Named turns come first, each shown by rows before and after it. Which turns, in which order, take the first row of each pair that follows to the second? Write the first one first, as in the answered first pair.
turn nirid:
[ 1.67  1.34 -0.97 -1.58  2.48  3.83 -2.98 -2.30  1.33] -> [-1.94  1.80 -1.53 -2.66  2.60  0.70 -1.35 -3.78 -2.31]
[-3.18  0.18 -0.79  3.37  0.29 -0.61 -0.93 -1.56  5.43] -> [-4.51 -0.89 -0.26  1.58 -0.49 -4.11  1.35 -2.31  2.04]
[ 1.20 -1.34  1.55  2.07 -0.44  1.30  1.56  3.43  1.09] -> [-1.53  0.51  0.49  2.89  0.92  2.85  0.39  1.92  1.54]
turn gotap:
[ 3.74 -4.56  2.89 -1.91 -1.47  3.08 -1.59  0.83 -0.45] -> [ 4.09 -2.35  4.32  0.49  0.67  2.87 -0.15  2.89 -2.40]
[ 3.03  0.04  2.23  0.58  1.77  0.25  1.46  2.01 -2.32] -> [-0.36 -1.43  0.96  0.52  2.97  4.07 -1.77 -0.84  0.70]
[ 1.30 -1.09  0.97 -3.17 -0.42 -0.62 -0.52 -1.12  2.36] -> [ 2.52  1.04  2.61 -0.97  1.26 -1.61  1.16  0.92  0.07]
turn Lusi:
[-2.63 -0.63 -0.20  2.76 -1.44 -2.68  3.38  1.39  3.68] -> [-2.49 -2.18 -0.42  2.54 -1.42 -2.01  2.72  1.06  4.75]
[ 1.05  0.64  0.65  1.73  0.21 -1.07  1.19  3.52 -2.93] -> [ 1.03  1.28  0.53  3.09  0.92  0.43  0.65  4.08 -0.80]
[-4.53 -3.13 -0.42 -2.35  1.48 -1.41 -1.33 -1.61 -1.62] -> [-4.53 -0.81 -0.85 -1.12  2.01 -2.72 -0.57 -1.22 -3.14]
[ 0.38 -1.14  1.31  5.23  4.24  2.10  0.68  2.67  0.10] -> [ 1.05 -3.78  1.88  3.82  3.29  3.20 -0.65  1.45  0.96]
Pairs:
Between the rows of a pair lie 2 to 3 turns.
[ 3.04 -3.67  1.86 -4.20  0.66  3.79 -2.71 -0.24 -2.11] -> [ 4.69 -2.03  0.82 -5.04 -1.15  1.66 -2.20  0.28 -3.46]	nirid gotap
[-1.72  0.38 -0.49 -0.84  0.02 -3.94  1.62 -1.90 -4.40] -> [-3.33  1.31  0.52  4.02  3.85  1.00  0.13 -0.55  0.79]	Lusi nirid gotap
[ 4.88 -2.94  2.73 -0.95  0.73  1.85 -1.15  0.37 -0.51] -> [ 1.48 -2.23  1.62 -1.51  2.49  3.64 -3.21 -2.52 -0.82]	nirid Lusi
[-2.58 -5.73  2.69 -0.33  1.90  1.84  0.76 -0.59  0.16] -> [-0.83 -3.02  2.33 -0.91  0.02 -3.18  3.80  1.18 -3.79]	gotap Lusi
[ 4.67  2.08 -3.45 -0.90 -2.56  0.56 -0.65 -0.30  0.55] -> [ 1.16  3.83 -2.77  2.49  1.57  2.92 -1.06 -0.63  1.34]	gotap nirid Lusi
[ 1.05  2.87 -0.07 -1.60 -1.20  0.16 -0.55  0.22 -1.91] -> [ 1.07  1.43 -0.92 -2.16 -1.54  1.25 -1.73 -0.79  0.11]	gotap Lusi gotap
[ 1.60 -1.63  1.75  1.30  0.70  1.17 -1.13  0.87  1.40] -> [ 2.38 -1.63  1.74  1.06  0.14  0.44 -0.82  1.67  0.58]	gotap gotap
[-4.83  0.96 -0.58  3.64  0.82  0.15 -0.18 -2.04  6.02] -> [ 1.29  3.08  1.63  4.44 -0.30 -3.36  3.26  3.22  2.36]	gotap gotap nirid
[ 2.61  1.21 -0.07  1.41 -1.29 -1.57  3.14  3.13 -0.86] -> [ 0.38  1.48 -1.87  1.92 -0.75  3.20 -0.83  0.52  3.95]	nirid gotap
[ 4.97  0.92  1.36 -2.99 -0.89  2.23  0.36  0.23 -1.65] -> [-1.31  4.24 -0.70 -1.38  1.93  2.81 -0.48 -2.54 -1.70]	nirid nirid Lusi
[ 1.99  2.41 -1.54 -0.60 -0.62 -1.20  0.95  1.29 -2.74] -> [ 3.24  2.50 -1.52  0.14 -0.21  1.35 -0.46  2.02  0.17]	nirid Lusi
[ 3.98 -2.76  0.58 -4.11 -1.64 -4.16  0.40 -0.13 -2.11] -> [-1.92  0.61  1.83  0.65  3.91 -3.88  2.33  0.37 -4.50]	Lusi gotap nirid
[ 0.93 -1.61 -0.95 -4.29 -1.81 -1.27  1.30 -3.14  1.95] -> [-0.82  3.59  1.09  0.12  2.65 -1.78  3.49 -0.57 -1.85]	Lusi gotap
[ 0.93 -1.90  2.02  0.85  1.54  0.80 -1.06  1.35  0.07] -> [ 0.30 -2.52  0.02 -1.35 -0.51 -0.27 -1.94 -0.82  0.36]	nirid gotap
[-1.39 -7.15  0.68 -3.11 -2.10 -0.41  0.11 -1.80  2.89] -> [-2.94 -0.92  3.38  1.02  2.71 -2.97  3.81  1.15 -4.48]	Lusi gotap
[-1.50  0.50 -2.04 -2.81 -0.29  1.34 -1.39 -1.89  1.66] -> [-0.07 -1.01 -0.90 -3.98 -1.67 -0.60  0.13 -1.32 -0.28]	Lusi nirid
[-1.13 -5.65  0.50 -1.45  0.12 -2.31  1.10 -3.32  2.12] -> [ 3.71 -3.44  1.64 -1.21 -1.35 -4.17  2.39 -0.16 -0.55]	Lusi nirid Lusi
[ 1.62 -0.84  1.46 -0.51  1.66  0.85 -0.26  0.90 -4.71] -> [-0.58 -2.44  0.83 -1.33  1.90  1.90 -1.32 -1.05 -3.75]	gotap nirid
[ 1.04  3.60 -0.57 -2.00  0.50 -1.16 -1.60  0.79 -2.17] -> [-2.33  2.45 -0.39 -1.85  1.84 -0.50 -1.87 -0.75 -2.49]	gotap nirid gotap
[-0.76 -1.31  0.78  0.06 -1.58  0.43 -1.03 -1.01  2.16] -> [-0.63 -0.37  2.31  1.81  0.38  1.13 -0.31  0.15  1.24]	gotap gotap Lusi
[ 1.28  2.83 -3.10 -2.55 -0.91  0.20 -1.91 -1.54 -1.25] -> [ 1.31  2.87 -2.94 -2.66 -1.53 -1.39 -0.90 -1.13 -2.06]	Lusi nirid
[-2.85 -2.52  0.78  4.05  0.18 -0.18  3.11  2.23  2.84] -> [-1.41 -5.07  1.34  2.41 -0.38  1.80  1.76  1.37  3.48]	Lusi Lusi nirid
[-0.93  2.09  2.41  2.80  1.45 -1.21  2.77  1.42 -2.94] -> [-2.22  2.00  1.83  3.63  1.60 -0.83  2.83  1.50 -1.13]	Lusi nirid
[ 0.94 -0.35 -2.49  1.09 -2.39 -2.10 -0.35 -0.59  4.44] -> [-0.63  1.32 -1.25  3.79  1.23 -0.11 -0.29  0.17  3.98]	gotap gotap
[-1.08  1.48  0.42  0.75  1.92  3.00 -2.62 -0.76  1.55] -> [-3.72  2.13  0.03  0.42  1.91  0.04 -0.63 -1.45 -0.76]	nirid Lusi
[-0.77  1.35 -0.45  3.47  1.35 -1.64  1.57  0.87  0.44] -> [-2.33 -0.58 -1.09  2.20  1.15 -0.28 -0.24 -1.30  2.69]	nirid gotap
[ 3.86  3.04 -0.10 -4.57 -1.20 -0.28 -1.67 -0.61 -3.13] -> [ 2.26  1.92 -0.89 -4.20 -0.78  3.11 -4.15 -2.59  1.11]	gotap Lusi gotap
[ 0.66  1.88 -0.59  1.90  1.46  0.97  1.02  1.54 -0.17] -> [ 0.20  1.10 -0.26  1.32  0.94 -1.09  2.25  1.23 -1.77]	nirid nirid
[-2.02 -1.63 -1.94  3.61 -0.40 -1.81 -1.00  0.43  5.86] -> [-1.95 -1.55 -1.80  2.20 -1.96 -6.04  1.60  0.61  2.35]	nirid gotap
[ 0.88  4.86 -3.05 -1.75 -0.53  0.03 -1.89  0.02 -1.06] -> [ 1.63  1.83 -1.86 -3.21 -2.52 -3.17  0.57  0.51 -2.55]	Lusi nirid nirid
[ 0.43  3.76 -2.10  1.18 -3.11 -1.58 -2.10 -0.06  1.12] -> [ 1.01 -0.46 -0.68 -0.10 -2.73  1.60 -3.71 -0.95  3.06]	gotap Lusi Lusi
[-0.14 -4.59 -0.08 -0.56 -1.51 -1.64 -1.87 -1.77  2.72] -> [-2.89  0.57  0.75  2.84  2.54 -3.09  0.49 -0.61 -1.75]	Lusi Lusi gotap
[ 1.80 -2.70  1.98  0.11  1.99  3.09  0.05 -1.11 -1.23] -> [ 2.25 -2.02  1.49 -1.40  0.70  0.11  1.38 -1.31 -3.81]	gotap Lusi
[ 2.77 -1.14  2.04 -0.72  0.73  1.13 -1.21  0.03 -1.02] -> [ 0.27 -0.82  0.22 -2.23 -0.25 -0.31 -1.80 -2.79 -1.63]	nirid nirid gotap
[-5.61  1.80 -0.01  0.84  1.51  0.11 -2.24 -1.11  1.02] -> [-3.47 -3.42  1.61 -3.14 -1.05 -1.91 -0.47 -1.08 -1.19]	Lusi Lusi nirid
[ 3.73  1.42 -0.01 -1.24 -1.88 -0.23 -0.66  2.21 -3.12] -> [ 1.19  2.33 -1.06  1.47  0.36  3.66 -2.95  1.60  1.21]	Lusi Lusi gotap
[ 0.64 -2.41  0.37 -2.37 -1.37 -0.44  1.91 -0.28 -1.48] -> [-2.71  0.59  0.07  1.47  2.36  2.03  1.11 -0.38 -0.14]	Lusi gotap Lusi
[-1.57  3.82 -2.49 -1.55 -0.06 -0.12 -1.20 -3.46 -2.05] -> [-3.16  0.64 -1.42 -1.82  0.75  1.74 -1.76 -4.29 -0.58]	nirid gotap gotap
[ 5.14  1.94 -0.84 -0.34 -1.26  0.04 -0.85  3.47 -0.84] -> [-3.15  3.16 -3.00 -1.20  1.42  0.69 -2.34 -1.74 -1.79]	nirid Lusi nirid
[ 0.96 -2.97  2.41  0.21  1.61 -0.54  1.51  1.17  0.15] -> [ 1.54 -1.66  1.90  1.41  2.38  1.34  0.27  1.68  1.44]	Lusi nirid
[-1.21 -2.66  0.94 -2.45 -2.01 -6.28  4.98 -0.37 -4.03] -> [-2.54  1.34  0.96  6.00  4.06  3.23  0.66  1.66  4.91]	Lusi nirid gotap
[-0.79  0.47  0.33  3.15 -0.78 -0.13  0.64  3.26  5.09] -> [ 1.62 -1.95  2.02  1.56 -2.11 -1.34  1.60  3.96  3.52]	Lusi gotap
[-2.19 -2.82  0.39 -1.02 -1.39 -1.45  1.02 -0.97 -0.60] -> [-3.83 -0.08 -0.95  1.14 -0.45 -1.10  0.61 -1.05  0.67]	Lusi Lusi gotap
[ 0.63 -3.79  0.20  0.06 -3.56 -3.31  1.34  2.05  2.81] -> [ 0.39 -1.10 -0.27  0.64 -2.90 -4.87  2.48  2.68  0.98]	Lusi Lusi
[ 3.31 -0.63  4.80  0.95  3.54  5.84 -1.62  0.52  0.78] -> [-3.08  0.26  3.23  0.01  5.20  4.82 -1.96 -3.48 -1.27]	nirid Lusi
[-1.72  0.45 -1.12  2.26 -1.14  0.48 -0.21  0.19  4.19] -> [-2.50  0.31  0.82  2.53 -0.18 -2.16  2.40  1.22  0.51]	nirid nirid gotap
[ 2.53 -1.97  0.91 -1.33  0.90  5.57 -3.18  0.17  1.38] -> [-0.70  2.79  1.09  1.39  4.27  4.43 -1.75  0.53 -2.18]	gotap gotap nirid
[-3.27  4.03 -3.01  1.85  0.32 -1.80 -0.16 -0.26  2.56] -> [-0.39  1.29 -2.89 -0.86 -3.29 -4.64  0.99 -0.15  2.07]	gotap nirid
[ 2.30 -1.43  0.37 -2.40 -2.57 -3.09  0.09  0.07 -1.85] -> [-2.36  2.54  0.37  2.63  3.04 -0.03 -0.63  0.02 -0.50]	Lusi gotap
[-1.46  1.50 -0.83  0.02 -0.38 -4.47  2.84  0.70 -2.04] -> [ 3.43  0.68  0.59  0.94 -1.49 -1.97  1.65  3.29  1.56]	nirid Lusi
[ 1.37  0.25 -1.99 -0.70 -0.77  1.33 -0.85 -2.74  3.86] -> [ 0.84 -0.73 -1.90 -2.27 -1.01  0.88 -0.94 -3.90  1.79]	Lusi nirid
[ 0.83  4.10 -0.92  1.64  0.83  0.31 -0.81  0.27 -1.12] -> [-0.13  0.18 -1.74 -2.16 -1.26  1.05 -2.52 -2.79 -0.18]	gotap Lusi Lusi
[-0.34 -1.74  0.50 -1.04 -0.53 -3.47  1.90 -0.49 -3.22] -> [-2.59 -3.19 -1.34 -1.38 -0.62 -0.53 -1.07 -3.00  1.04]	gotap Lusi gotap
[-1.29 -4.50  0.91 -5.83 -2.66 -1.66  0.53 -0.99 -1.68] -> [ 1.70  2.68  2.27  1.96  3.05  4.86 -1.55  3.48  1.25]	nirid gotap nirid
[-4.78 -3.65 -0.07 -1.05  0.00 -0.13 -0.35 -2.53  2.39] -> [-2.46 -2.08  0.82 -1.42 -1.00 -4.35  2.87 -0.31 -2.89]	Lusi gotap
[-3.00 -4.99  2.81 -1.82  0.96 -0.09  1.54 -1.94 -1.86] -> [-0.20 -1.88  2.19  1.18  2.69  5.28 -2.15 -0.51  2.90]	gotap nirid nirid
[-0.07 -1.59 -0.17 -1.17 -1.23 -1.12 -0.13 -0.18 -0.04] -> [ 0.67 -0.06  0.21 -1.11 -1.17 -1.44  0.18  0.65 -1.08]	nirid Lusi Lusi
[ 0.60 -2.12  0.14  0.86 -1.37 -1.13  1.85  1.38  3.81] -> [ 0.52 -2.65  1.46  1.35 -0.48 -0.58  2.25  2.03  3.25]	gotap Lusi
[-2.53 -1.56  3.95 -2.56  4.40  0.12  2.03 -3.68 -5.16] -> [-3.37  4.01  2.53  2.59  6.18  0.95  1.85 -1.17 -2.16]	Lusi Lusi
[-2.85 -0.79  4.00 -1.15 -0.05 -0.74  1.08 -0.39 -2.36] -> [ 0.24 -1.44  4.60 -1.02 -1.43 -0.97  1.31  1.35 -1.11]	gotap Lusi nirid
[-0.73  1.81 -0.99  0.44  1.46  0.26  0.29 -0.20 -0.68] -> [ 0.20  1.19 -0.37  0.42  0.51 -0.99  1.34  1.00 -0.84]	nirid Lusi nirid
[-0.60 -2.75  0.95 -5.24 -1.64 -1.91  1.23 -1.15 -3.97] -> [-4.67 -1.70 -1.14 -2.46  0.67  2.78 -2.17 -3.43  1.62]	gotap Lusi gotap
[-2.45  1.30 -0.78  1.50  1.32 -1.85  1.60 -0.63 -1.89] -> [-2.26 -1.61  0.96  1.82  2.55  1.52  0.39 -0.76  0.60]	nirid gotap Lusi
[-1.59  3.18 -0.62 -0.26  0.11  2.08 -0.62 -1.09 -2.54] -> [ 2.25  1.71 -0.04 -1.48 -2.59  0.62  0.24  0.59 -2.67]	gotap gotap nirid
[ 4.08 -1.07 -1.54 -3.53 -2.70 -0.07 -1.33 -0.75  0.13] -> [ 3.50  3.21 -1.70 -1.38 -1.97 -2.27  0.19  0.62 -1.98]	Lusi Lusi
[-0.22 -6.06  1.83  0.24  0.33  1.81 -0.16 -0.20  2.88] -> [ 4.58 -3.76  2.93  0.37 -0.44  0.81  0.50  2.60  0.41]	Lusi Lusi nirid
[-1.18  2.92 -0.41  5.57  0.57  1.13  0.34  1.81  6.39] -> [-5.86  0.68 -0.94  4.14  0.67  0.04  0.42 -1.10  5.87]	nirid Lusi
[ 0.87  0.51 -1.28  2.72 -0.86  1.05 -1.23  1.63  5.10] -> [ 1.39 -4.21 -0.03 -2.76 -3.20 -0.99 -0.66 -0.55  1.11]	Lusi Lusi
[-2.91  0.74 -3.23  0.00  0.02  2.09 -1.54 -2.61  1.94] -> [ 1.46  2.32 -3.50 -0.59 -3.27 -2.32  1.18  0.33 -0.20]	gotap Lusi
[-5.10 -0.71 -1.39 -0.42  1.81  1.52 -1.80 -3.27  2.07] -> [ 2.03 -5.32  1.70 -2.36 -2.36 -1.37  1.21  0.39  1.25]	nirid nirid
[-0.19  0.97 -0.46  0.48  2.10  1.62 -0.13  0.55  3.71] -> [ 0.70  3.01 -0.58  1.08  1.91  0.10  0.79  1.55  2.18]	gotap gotap nirid
[ 1.22 -5.48  0.56  0.48 -1.69 -1.89  1.25  0.99  4.74] -> [ 3.14 -6.14  0.72 -2.08 -2.04 -0.27 -0.11 -0.37  2.71]	Lusi nirid Lusi
[ 4.04  1.81 -0.84 -1.35 -1.29 -1.38 -1.22 -1.20 -3.21] -> [ 0.76  0.87 -1.60 -2.14 -0.08  1.05 -2.99 -3.90 -1.74]	gotap gotap Lusi
[-0.09  2.97 -2.05 -2.50  0.48  2.16 -3.96 -2.21 -0.41] -> [ 2.30  3.03 -0.62 -2.48 -1.11 -2.77 -0.15  0.45 -3.65]	nirid nirid Lusi
[-3.41  1.19  1.14 -0.02  2.46  2.45  0.47 -0.43 -2.81] -> [-3.04  1.67  1.51  1.08  1.70  0.24  2.48  1.47 -3.16]	Lusi nirid Lusi
[-1.73 -2.17  0.22 -1.91 -0.28 -1.73  0.10 -1.48 -2.22] -> [ 1.94 -1.51  1.24 -1.38 -1.11 -1.95  1.21  0.96 -2.21]	nirid Lusi
[-0.62 -1.81  0.79  1.82  0.70  1.44  1.40  1.28  3.31] -> [ 0.27 -2.40  0.53 -0.89 -1.52 -2.22  2.97  0.90 -0.17]	gotap Lusi Lusi
[ 0.95  5.02 -3.59  1.60  0.03 -0.90  0.86  0.64  0.88] -> [ 1.99 -0.77 -2.90 -0.60 -1.02  2.74 -1.64 -1.31  4.65]	Lusi Lusi
[ 4.35 -3.99  4.20  0.00  0.46  5.97 -2.66  0.54  1.58] -> [ 3.20 -1.05  5.87 -0.33  2.51  2.50  0.25  1.00 -6.49]	Lusi gotap Lusi
[ 1.15 -1.70  0.85  1.38  1.65 -0.41  2.26  1.86  3.46] -> [ 1.53 -3.50  1.73 -1.03  0.77 -1.27  2.58  0.82  1.33]	Lusi Lusi
[ 3.61 -0.58 -2.34 -4.15 -0.62  4.69 -2.44 -0.90  1.58] -> [-1.46 -0.27 -3.06 -5.52 -0.38  0.41 -0.06 -3.31 -2.99]	nirid nirid
[ 5.81  4.23 -1.03  2.01 -2.84 -0.21 -0.05  3.36  1.16] -> [-4.93  5.30 -2.20  2.86  1.83 -0.57 -0.04 -1.65 -1.60]	gotap nirid
[ 0.12 -4.91  2.83 -1.77  0.49  2.37 -0.25 -1.02  0.60] -> [-0.69 -0.30  2.35 -0.62  0.94 -2.06  2.45 -0.15 -4.93]	Lusi Lusi
[ 1.24  1.14 -0.77 -1.51 -2.59  1.20 -0.33  0.85 -1.05] -> [-2.19  0.85 -0.81 -1.39 -1.10  1.18 -0.49 -0.90 -1.89]	gotap gotap nirid
[-1.85 -4.09  2.42 -2.39 -0.53 -1.26  0.14 -1.74 -2.84] -> [ 2.04 -3.26  3.06 -2.14 -1.25 -1.41  0.74  0.62 -3.75]	nirid Lusi
[ 4.91 -1.48  1.06  1.32 -2.02  1.06 -1.75  1.87  2.92] -> [ 3.02 -0.06 -2.43 -1.12 -4.37 -1.30 -2.80 -0.95  2.31]	nirid gotap
[-0.77 -1.53 -1.21 -3.09  0.45  2.20 -2.89 -4.28 -2.36] -> [-0.26  1.58  0.98  0.29  3.28  1.94 -0.85 -1.32 -5.15]	gotap gotap
[-1.32  5.90 -0.37 -1.14  2.72  2.29 -2.13 -2.63 -5.06] -> [-2.00  3.53  0.56 -2.42  1.50 -1.85  0.79 -2.34 -7.39]	Lusi nirid
[-3.41  3.08 -0.83  1.28  1.74 -0.96  0.79 -0.51 -0.83] -> [-2.53 -0.32 -0.44  0.70  1.51  2.32 -1.46 -1.29  3.24]	Lusi Lusi
[ 2.46  0.91 -2.67 -1.10 -3.53 -0.56 -3.19 -0.89  3.06] -> [ 1.62  4.92  0.38  2.13  1.20 -1.92  0.22  1.49 -2.95]	Lusi Lusi gotap
[-3.77  2.26  0.00  2.11  3.85  2.67 -2.08 -1.62 -1.92] -> [-3.38 -3.16  1.38 -1.82  1.29  0.05 -0.22 -2.98 -4.04]	Lusi Lusi nirid
[-0.31 -3.31  1.20 -0.39  0.94  2.87  0.32  0.70 -0.97] -> [ 0.74 -2.13  0.75 -1.17 -0.24  0.13  1.71  1.24 -3.33]	gotap Lusi
[ 4.90 -1.89  2.39 -0.88 -0.60  5.89 -2.24  0.48  3.25] -> [ 0.12  3.71  0.07  1.16  2.53  6.50 -3.52 -1.55  2.31]	gotap nirid
[-4.16 -4.39 -0.61 -2.36  0.67  1.76 -1.49 -3.58  1.07] -> [-2.85 -3.36  0.08 -2.88 -0.46 -3.12  1.82 -2.06 -4.30]	nirid Lusi
[ 2.71 -1.26  0.72 -1.95 -1.01 -2.24  1.08  1.88 -3.90] -> [ 4.88 -0.91  0.67 -1.42 -0.68  1.73 -1.16  2.38 -0.69]	nirid Lusi
[ 3.67  0.30 -2.46 -1.53 -3.56  0.11 -1.44  0.14  2.49] -> [-0.04  2.18 -1.34  1.99  1.58  3.95 -2.48  0.21  3.03]	gotap gotap
[-0.20 -5.85  2.50  1.46  0.96  2.88 -0.23  1.04  3.70] -> [-6.07 -3.95  1.14  0.54  2.12 -1.24  1.97 -1.62 -1.43]	nirid nirid Lusi
[ 1.36 -1.90 -1.70 -1.76 -2.12 -2.28  1.65 -0.21  0.55] -> [-0.40 -1.33 -2.70 -1.59 -0.78  1.05 -1.32 -2.13  2.35]	nirid nirid Lusi
[ 0.45 -2.84  2.41  2.91 -0.68 -0.19  1.64  3.52  0.38] -> [-3.35 -2.00  1.52  2.64  0.44 -1.77  2.21  1.68 -1.75]	nirid nirid nirid
